Some points:
[  1   3 -26 -55  11  60 -24 -96  -7   1 -31 -21   9  -3  57 -44  11   3
 -62  16 -36  26  21   1 -30  -4  47 -12  -6   9  25  90 -31 -19  47  23]
[  29  -39  116   20  -30   25   11   12   80   13   10   41  -66    3
   -7   26   11   10  -26   -8  -17    8   45  -67    7 -127    7  -18
   -3  -26   16    0    0   -7   -5  -11]
[ 16 -69 -12   9 -54  -2  51  15  43  -4  22 -50  16 -18  18 -40  -4 -13
 -32 -34 -42  47  51  27 -32  73  -4  19  18  14  -2  19  67  70 -46 -30]
[ -41  -19   14  -12   16  -22   70   58  -58   -4   43  -26   13  -36
   -1   40  -25  -11   -5   -2  -10   15  -19   54  -19   18   21  -22
   28 -127  -41   46   21   24   27  -54]
[119  19  22  63  16  55 -39  35  43 110  16  -5  18 -33 -25  50  10  -2
  10  30  16  -9 -22  14  17 -22  29 -61  -3  49  39 -13 -56  27 -27 -14]
[ 20   5 -12 -61 -11  38 -23   9  53  31   3 -41 101  22   6  40 -68  -9
  11 -28  35  11 -22 -11 -23  -7  -9  51 -24  73  17  13 -53  -8 -33 -41]
[ 64  12 -37 -52 -12   5  -9 -56  43 -59  20  80   8  26   0  -7  12   2
 -33  -8 -56  -6  -7 -33  46  58 -25 -96 -73 -15 -22 -28 -55  48 -52 -72]
[   1   75 -108   32  -27  -64   15  -17  -50  -29   84   46  -25   21
   21   48  -34   45   55   -4   -7    4  -58  -48    5  -55    8   -8
   13   25  -37   59   -2   64  -14   30]
[  9 -71  40 -34 -28  28 -33 -52 -42  24   5 -20 -19   3  36  13  -8  19
  52  26  35  59  23 -55  36 -11 -14 -17  16  47  69 -31 105  96  17 -74]
[ 34   4  34  13  42  -2 -16  60  20 -72  -4  45   8 -45  41 -64 -10 -20
   6  15  57   0   6 -12  -5   0  58  71 -21  12   2  56 -21 -55 -18 -30]
[ -7 -21  -5  10  -2  12 -55 -35 -29  20  24 -16   7 117  13  -4  68 -23
  -1 -59  44 -37 -43  39   4   2 -59 -17   6  -2  -2   5  17 -58  19  -2]
[  5  16 -56  45   7  38  21   3  15  27  30  10 -17  48  36 -15  34 -31
   1 -14  -6  -2  31  42  10  -4   1  19 -94 -36  -9  11 -14 -13  42 -16]
[ -4  17  49   4  24  10 -44 -15 -45 -15  23 -44   5  35  71 -42 -13  -5
   9  15   0 -80 -62  30  34  -5 -24   0 -34 -42  39 -15 -36  34 -16  73]
[-59  11 -45 -78  27  12   8  36 -29   9  18  -8  16 -29  56  -6 -30 -22
  22 -35  -6  35 -11 -35  39  28 -11 -15 -31  27  57  46  67 -16   9 -18]
[-20 127   4  27   0   2  -5   4  17   0 -21 -35 -47  -5 -11  17 -11 -44
 -26 -98 -57  -3  49  11  15  16 -36  -2  71  32   0 -27  24  35  15 -43]
[  9 -37 -80 -94  -2  57  64   7  18 -10   9 -17   3  53 -22 -22  -4 -15
  32 -52 -11   5  69 -68  50  -4  37 -37  33 -53  -4 -32 -63 -51 -21  14]
[  -4   -2    5   22   20  -67    3  -46  -43   32  -15   33   13   45
   30  -45 -105  -15  -18   -2  -82   19   12   14  -38   60  -58   17
  -69    4  -19   22    7  -39  -38    9]
[-31  33 -33 -26 -96  29  12  34 -80  63 -39  47 -45 -25  92  -6 -52 -33
 -19  13 120 -83  33 -33  51 -16  12  22  -9  -7 -14  -6 -29 -21 -66  39]
[  15    6   14  -17   29   25   85  -10   28  -57    8   44  -49  -21
  -48  -42   30   19  -14    0   59  -36 -103   51  -22  -32   43   65
  -27   -1    2   10  -23   58   -4  -62]
[ 26 -21  37 -15  24  -8   3   0 -20 -76  95   4  -2  16  -2 -15 -11  17
 -39  -9  56 -29  57  46  53   7  20  -4 -13 -58  -7   8  20  76  21  34]
[ -39   22   70  -57   51  -45   20    0   -5  -11   62  -17    7  -17
  -37   16   53  -55   -8   -9  -31 -127  -24  -76  -28   22  -15  -67
   29   28   18   81   -4  -27  -42   17]
[ 44  20 -31 -13  10  27  10  -7 -26 -18 -48 -21  17  -6  -5 -43 -12 -84
  11 -19  -4  48 -42  -9 -11 -48  48 -14  52 -31 -31   4  28  25 -19  11]
[-39  -8  24 -23   0  11 -22 -35  -1   8 -26  -5  28 -34 -43 -10   9 -42
  20 -65 -29  -8 -16   2  49  12   5  83 -11   8 -20 -41  -2  -3  15 -27]
[-25  44 -19 -19  34   6 -17   4  -7  62   4 -15 -22 -20  18   7  55  33
 -53  26   2  21  73  46  16 -15  52  -2 -45 -14   2   1  -4  10  44   6]
[ -18    0   19   54    0  -25  -15    7  -15   -4   10    0   21 -126
  -20    4  -20   -6  -10  -70   21   28  -20    7   96  -17  -48  -44
  -52   25  -57   43  -18  -23   14    8]
[   7   24   12   29   10   23   10  -37   27   -6  -28  -25   52  -37
   18   -2   39  -13   44   36   17   -6   28  -22 -122   38   -4  -93
   29  -62  -45  -14  -13   11 -115  -24]
[-127  -31  -50   81   29   -8   45    1   89   36  -53  102   49   38
  -10  -40    2  -22   27   16  -14   63  -34  -25   18  -37   51    0
   17   -1   20  -27    5   51  -11   55]
[  14  -48  -29   18  -11   -1  -15  -31 -127   55  -82   13   -5   19
  -49   50   58    5   -4   75  -56   33  -12  -13   53   42   25  -32
   28   12   38   35  -72   60   10  -62]
[   4  -20   30  -20  -78   -2  -29    5  -82  -14   -6   59   56  -32
  -70  -53   55   36   -8  -80    6  -24  -22   17 -114   10  -17   -4
   15   -1  -22  -29  -32   20  102   70]
[-42  14  18 -16 -68  34  34 -53  38  -9   6 -34 -33  46   0   7  58  -5
  -9  -3  47  22 -35   7 -36  44 -54  21  -4   9 -20 -97 -25   4   8  -4]
[ -28   -9  -11   -8    5    5   51  -89   -3   -4   29   -5  -11   20
 -127   15  -86   94   10   19   11  -23   43  -16   33  -20  -28   11
  -12   34   13   23   51  -25  -59   69]
[ 95   1 -37  23  -4 -80  27   8  24   2   9  15  63  29  54  58 -16 -24
  35 -41  10   0  31 -51 -72 -23  16  31  69   9   2  25  44  -8  65  49]
[  40   18  -37   99    0    0   35  -38   -1   45  -23  -20    4  -20
  -23  -65  -33   -4  -23    9   -1 -107   31 -122   17   43   14   24
  -60  -46   27  -64   45   12   76  -63]
[ 83  -1 -32  -9   5  30  18 -41 -25 -28 -26   8  47  22 -10  36   5 -37
 -18  -2  17  19  11  20  26 -16  -8  18  58 -53  52 -27  14 -43 -66  37]
[-39  39  14 -41  25 -60 -17 -95  42  49   7  46 -48 -27  34  61  14  40
 -18  -1   2  50  19  34  -6 -18  47  15  33 -21 -32   8 -31 -58  32 -52]
[ -24   28    5   37   -5   -1   35   10  -16  -33   -3  -19  -33    7
   -4  -22  -12   60  -17  -66   31   45  -31   28  -40  -29   34 -109
  -32  -32  120   20  -12  -48    2  -43]
[-51  12  36  22  -5 105  31  29 -57  -9  25 -30  16  -1  -2  -2 -21  34
  25  55  -8 -10  -6 -41 -45 -13  33  20  -1  76 -30  -1  18 -63  38 -13]
[ 18 -17 -42  39  -1 -50  -1 -11 -18 -24 -44  13 -37  20 -33  30 124 -29
  10  -6  -4 -35   6 -19 -23 -24  19  39 -15  66  17  63 -23   6  -7 -14]
[  11  -45  -38  -25   35  -33  -54  -45   -5    4   40   20   31  -45
  -43   51   -6  -66   -4   -9   58   10  -36    5  -19  -32   14   -3
  -45   23 -126  -22   48  -70    7  -77]
[ -36  -20  -10   75  -13   32  -35 -127   18 -123   21   16  -25 -115
   84   22   -8   32  -18   15  -21  -12   34    7  -28  -25  -51  -11
   22   15   32   -8   -3  -27    3   44]
[   8   10   74  -80  -77 -125   -2  -16   10   52   -5   28   18   10
  -14  -83  -33  -52   38   34   18   24   25   20  -22  -21   11  -93
  -33   15   46   -3   19  -14   50   15]
[ 19  63 -18  27 -49 -16 -13  -4  52 -25  24 -26  27   4 -21   2   4  -9
  24 127   8  17 -58   7  21  39 -21  -2   0 -72   9 -11  17 -56  52   9]
[  3  17   3 -16 -33  50  11  56 -40 -22 -10  24 -59 -21 -58 -16 -25  20
  93 -11 -13  49  96   0 -25  23  -7  37  26 -30 -40   4 -94 -22  29   7]
[  -8  -30  -63   13  -58  -89 -127   51   -6   35   30  -22  -43  -57
  -23 -107   15   51    7    6  -58  -52    6    7   -9  -32   15   41
   71  -26   27  -43  -17   -1  -97  -57]
[-80 -29  21  42 -27   9  66  55  -8  18  43  -8  25 -31 -13   6  53 -47
 -18  -6 -36 -18 -52 -14  19  20   1 -26  11   2  55 -15  48 -77  -8 -26]
[-24  -9  50 -67  17 -28  69 -22 -33  12 -45   0 -16 -50 -21  67  16 -42
  -8  33  -6 -24  14   0 -11 -43 -25  42  -3 -33   2 -41  -1  26  -3   8]
[ 29  13 -22 -18  26   6  19  10 -12  79 127  15   0  12   6 -17  27  55
 -30  -2  22  30  -4 -20 -30  28  18  56  42   3  42 -30  36  11   3  10]
[ -64   -6   19  -27   84  -46  -20   40   10  -24   31   52   -3   57
   36   68  -21  -16   11   37  -33  -39   49   70  -18    3  -18   -4
   26   30   42 -127  -18   18   -9   -1]
[   5   15  -59 -100   57   26  -78   59   74  -28 -109    8  -17  -35
  -35   31  -19   52   -2   19    6  -48   -4   20   -3   29   63  -65
  -14   -2   20   -1   87    2   46   13]
[-20  52  55  -3  12 -24 -11  26   3 -22 -34  -4 127  11  13  10  34 122
  45  17 -11  10  20 -12  74 -24 -40  34  -3  -9   1  29 -54   5  -9 -23]
[-19 -32 -23  51   0  28 -10  77 -22 -66  38 -15 -21 -12  -5   0   8 -80
 -35  65  32  43  77 -21  20  22 -38 -35  21  70 -31  14  -2  38  30  25]
[ 38  -4  34  35 -13 -34  45 -37  22 -16  44 -35  19 -27  18  11  14 -10
  67 -24  37   1  20  47  74  38  39  -5  63  10   5 -29 -30 -30   9 -27]
[  1  -2  43 -16  33 -31 -26  30  14 -34 -20  78 -12  46  48   9  26 -20
   3  23  19 -33  48 -62  -6  61 -34  60  -1  -4 -19  26  -7  31  25 -27]
[   4  -52  -34  -40  -20   10   -1   24  106   55   23  -23  -13  -80
   11   16  -68  -28  -19    0  -18  -26  -80   -2   16   27  -38  -35
   36   47   19   24 -118   80   73   65]
[ -8  13  15 -16   6  21   0 -11 -15 -12  -1 -40  27 -12  20  -3   9  23
 -12  13  39  10  14  43 -76 -27  28  28 -32  68  49  36   3  59 -34 -15]
[ -34  -45   -1  -16 -115   62  -40  -13   50  -30    3  -27   -4   44
   59   27   24   41   77  -15  -63  -62  -33   26   46   12   41   15
    7  -16  -60   29   55  -13   31  -13]
[  6 -12  78  48  20  18 -23   8 -24  26  -4  11 -28   6  21  54 -40  46
  -7 -31 -35   0 -32 -32 -22 102 127 -16 -20  21 -50 -55  -9  -5 -28  90]
[  14   11   23  -21   39   70  -16   51   30   78   13   73  -46   23
   17  -40   34   66    6   14  -23   53  -47  -36   -4   10 -107  -11
   25  -12  -68   42   53   14  -36  -12]
[   4   14  -14    6  -68  -43   21   31   20   -9   10  -74  -52   37
  -33   43   14    8   20   30  -22   34   23   -5  -75   14    1   24
 -127   18  -19   12  -26    3  -11   17]
Along one direction, these points spread out more than along any other. For each point below, how far along it does it lie, from 0 to 99? 50 is the average, and the first point above lies past it. One standard deviation of the points above along it is 16.
[ -67  -11  -26   16   26   11 -127    3  -10  -10   20  -18    9   -7
  -52   42   11  -31  -18  -21   90   79    6  -48  -17   24  -17   24
  -26  -66   53  -15  -19   -4  -31   27] 48
[ 21 -24  37  29  71  44 -31 -12 -18  26  -7 -32  28  17  -9 -19 -73 -16
  25 -28 -34 -14   5 -30 -49 -94 -51 -10 -19 -54 -32 -11 -15  50  53  -8] 52
[ 15 -38  23  40  19  37 -34 -20  27  59  20  19 -26  21 -48  -1 -38 -69
  29  20 -83 -24  36 117  27  22   8  43  27 -12  29 102  -7 -31 -23   5] 56
[  4 -19 -16  -6  14 -13  51  -2  36   1 -40   2   6  21   7 -32 -62   8
 -22  -1  21 -15 -27  14 -22  46  -2  78  52  14  58  14 -54 -19   3 -23] 53
[-36 -25  30  50  30 -49 -24  26  45 -24 -61 -84 -61  87 -23  -2  -7  22
  63 -46  89   2  -4 -29  21  17 -14 -40  29 -13   0  52  -5   9  17  -2] 50
[ 41  12  26  44 -44  27  13   5  -9 -19 -54 106  36   1 -33 -16   0 -13
 -13 -53  41  15  -3  72  24  52  -2 -19 -14  25   3 -26  66  21 -21   5] 49
[ 29 -92 -46  27  74 -57  78  11 -14  30 -65 -48 -51 -37  79  17   4  83
   6 -30  32 -17  -3  28  -5  24 -69 -24 -11  19 -43 -23 -14 -35  -7 -10] 48
[  -6  -13   11    6  -19  -28    1    3   12  -12  -11  -47   35   72
  -22  -20   -4   35 -127   22    9   18   -2  -30   21  -11   12   -9
   70   23  -76   -1  -11  -23   27    8] 48
[  3 -17 -10 -13  14 -19  30  36  -7 -35  11 -47  26  40  12 -63  33 -34
  12  -4 -67   7  46  38  52 -88  48 -30 -42  78 -55 -61  -7   4 -40  22] 49
[  65  -19   29   -9   -1  -10   -9   50  -60  -59   -8   39  -66   10
   16   15  -26    4    3   13  -77   72  -73  -28    4   -5  -45   -1
   17   25   64  -43   -8 -113   14  -13] 48
[ 23  -9  -2  -8 -56 -10 -13  68  18 -32 -41 -18  -2  -6  16  79  -3 -21
 -63 -30 -95   9 -48 -31  27 -42   1  75 -62 -74  29 -11  49  46 -48  28] 57
[ 21 -10 -97  11  17  32  -2  62  -2  17 -17  16  33  -6 -23  15  17  38
   2  28 -13 -55  18  72 -32 -52 -64 -25  -3   0  11 -31  33 -25  44   4] 55
[ 20  44  10  -6  87 -17  -5 -39 -29 -39 -11 -50 -47 -15 -16 -74  -4 -15
  46  29  -3  34 -69   9  22   2  29  47  23  20 -53 -48  21  28  16  26] 43
[ 34  28  16 -36  25 -12  27  -6  15  53 -44 -25 -18 -52  15 -30  94   6
  26   2  18  32   1  -1  27  15 -50  30 -19  -7 -11  16  45 -25 -27 127] 49
[-35  15  22   4 -65   6   4   0 -24  -6 -57   2 -16  33  18   8 -71  -4
 -27  45  61 -31 -14  63 -27 -41 -25 -22  47  15 -74  33  30   0 -44 -27] 38
